Rows swapped in pairs by one turn or mirror: which row each one swaps with:
The rows were stretched afterwards, more along some directions than others.
Rukez: [-.01, -.17, -.06, .10, -.10, -.01, -.09, .09, -.14, .11, -.17, .21, -.20, .03, .08, -.08, .04]
kan: [-.17, -.10, .11, .11, -.01, .22, -.11, -.24, -.06, .06, .11, .03, -.15, .03, -.02, -.10, -.10]
zurum: [-.03, .11, .06, -.02, .10, .13, .03, -.10, -.07, .00, .15, -.11, .04, -.02, -.04, -.07, -.02]
bedel: [.09, -.11, -.15, .02, -.09, .00, .00, .02, -.03, .19, .14, .04, -.05, -.08, .07, -.09, -.05]
Falok: [-.06, -.09, .01, -.02, -.06, -.02, .06, -.02, -.15, -.12, .04, -.10, -.03, -.05, -.08, -.07, .06]
bekav: [-.11, -.16, .06, .05, -.08, .12, .03, .05, -.11, -.08, .03, .04, -.07, .00, -.08, .00, .02]
Tepal: [.02, -.03, .09, -.06, -.08, .04, -.10, -.08, -.11, -.01, -.04, -.11, -.01, -.12, -.15, -.05, .04]
mozev: [-.12, .00, .08, .04, .07, .16, -.08, -.06, -.16, .12, .19, .20, .02, .06, .01, -.06, .01]
nenut: [.03, .02, .06, .06, -.02, .04, .06, .04, .03, -.05, .13, -.21, .05, .03, -.14, -.02, -.03]
modap: [.03, -.05, -.05, .03, -.15, .10, -.07, -.06, .00, .13, .22, -.02, .08, -.07, -.13, .04, .04]
lisip: [-.04, -.12, -.01, .15, -.10, .12, -.11, -.05, -.08, .15, .04, .22, .08, -.04, -.06, .07, -.01]
Fezi: [.00, -.06, .04, .08, -.15, .12, -.07, -.19, -.01, .02, .19, -.03, .02, -.07, -.10, .07, .01]
zet: [.08, .04, .15, .02, -.04, .08, -.14, -.13, -.07, .08, .03, .03, .02, -.01, -.10, -.05, -.01]
desu: [-.01, -.09, -.03, .11, -.04, -.01, -.12, .03, -.19, .18, -.12, .21, -.21, .01, .14, -.12, .00]
tomer: [.07, -.03, .00, .05, .00, .00, -.05, -.15, .01, .11, -.01, -.04, -.11, -.11, .00, -.06, -.13]
punu: [-.20, -.08, .00, .10, .02, .24, -.06, -.06, -.09, -.02, .08, .10, -.09, .06, -.05, .03, -.01]
Veb: [.13, -.09, -.14, .02, -.11, .04, .00, .00, .01, .19, .14, -.05, -.02, -.16, -.01, -.06, -.06]
mut: [-.02, .02, .07, .16, -.12, .11, -.03, -.01, .05, .01, .05, -.09, .05, .01, -.12, .10, -.01]
fenol: [-.09, -.07, .11, .10, -.02, .08, -.07, .07, -.16, .09, .01, .25, .02, .07, .01, -.12, -.06]
pip: [-.04, -.02, .18, .18, -.02, .14, -.04, -.11, -.02, .08, .00, .12, .07, -.05, -.09, .14, -.04]
pazan: [-.13, -.01, .03, .21, .00, .13, -.15, -.10, -.02, .16, -.06, .26, -.12, .08, .01, .07, -.08]
vav: [-.07, -.14, -.04, .11, .01, .11, -.19, -.12, -.10, .19, -.02, .30, -.22, .04, .12, -.06, -.02]
zuv: [-.01, -.10, .02, .07, .03, .04, -.09, .04, -.20, .10, -.09, .16, -.17, -.07, .12, -.04, .03]
gusu: [.08, .04, .04, .07, -.10, .05, -.06, -.02, .03, .04, .06, -.16, .03, -.02, -.13, -.02, -.09]
vova: [-.09, .04, .10, .03, .01, .08, -.10, -.10, -.04, .00, -.13, .02, -.05, .05, -.12, .01, .03]
Rilit: [.06, .00, -.05, .01, .02, .01, -.08, -.03, -.05, .17, .05, .18, -.14, -.03, .12, -.14, -.12]
bek: [-.06, -.08, .09, .19, -.04, .06, -.10, .05, -.10, .18, -.12, .34, -.08, .03, .00, -.02, -.07]
vad: [-.09, .02, .11, .13, -.09, .07, .00, .04, -.05, -.10, -.07, -.03, -.04, .08, -.14, .06, .07]
fov: [.10, -.06, .15, .04, -.03, -.02, -.04, -.07, -.12, .16, .12, .11, -.01, -.03, .00, -.23, -.16]
gan: [-.03, -.16, -.12, .03, -.13, .01, -.02, .01, -.06, .04, .04, .15, .04, -.06, .00, .05, .10]
Rep: [-.05, .03, -.01, -.07, -.05, .02, -.09, -.06, -.05, -.02, -.08, -.08, -.05, -.02, -.14, -.04, .04]
Silu: [.02, -.02, .00, -.02, -.05, -.01, .12, .03, .04, -.10, .06, -.07, .03, -.03, -.05, .15, .10]
Tovuf: [-.12, -.10, .01, .02, .02, .14, -.08, -.10, -.11, .06, .16, .26, -.06, -.02, .03, -.01, -.03]
Lorom: [.01, -.11, -.03, .15, -.10, -.06, -.08, -.02, -.11, .16, -.11, .17, -.12, -.09, .00, -.10, -.08]
tini: [.03, -.03, -.07, -.02, .02, .04, -.05, .08, -.07, .03, -.01, .13, -.09, .00, .03, .05, .08]
fazi: [.04, .07, -.01, -.04, .01, -.01, .11, .01, .07, -.11, .13, -.20, .04, -.03, -.10, .08, .04]
bas: [.02, -.08, -.04, -.08, -.01, -.06, .04, .00, -.13, -.09, .00, -.06, -.11, -.04, .01, -.15, -.01]
palef: [.02, -.07, .23, .03, -.06, .09, -.04, -.19, -.04, .09, .11, .03, -.03, -.03, -.08, -.12, -.14]
turi: [-.09, -.09, -.03, .03, -.15, .02, -.06, .04, -.12, -.04, -.04, .14, -.04, .09, -.09, -.04, .06]
gavip: [-.04, -.14, .03, .12, .00, .07, -.07, -.13, -.08, .18, .02, .12, -.14, -.11, .02, -.09, -.15]
zope: [-.14, -.03, .01, .06, .02, .02, .00, -.01, -.14, -.08, -.08, .01, -.20, .03, -.02, -.12, -.02]
mem: [.12, .12, -.01, -.04, -.10, -.02, .00, -.09, .05, -.07, .10, -.22, .02, -.04, -.09, -.02, .02]
tos: [-.07, -.09, .04, .13, -.15, .07, -.02, .05, -.07, -.03, -.05, .07, -.14, .08, -.05, .04, .08]
gozis: [-.01, .03, .03, .03, .08, .01, -.05, .11, -.15, .06, -.01, .19, .03, .06, .05, -.08, -.05]
Roso: [-.10, .01, .14, .12, -.01, .10, -.11, -.06, -.05, .12, -.09, .29, .01, .05, -.09, .07, .00]
nisu: [-.05, -.07, -.04, -.06, -.09, .04, -.12, -.11, -.07, -.05, .01, .04, -.01, .03, -.10, -.01, .12]
ruger: [-.04, .11, .07, -.07, .05, .09, .01, -.17, .00, -.01, .18, -.16, .07, .01, -.11, -.07, -.03]
sogu: [.05, -.03, .13, .09, .05, -.01, -.02, .06, -.12, .16, .07, .19, .10, .04, .00, -.15, -.10]

Swapped with fazi: fov
Swapped with sogu: nenut
Swapped with palef: Silu
Swapped with bek: vad

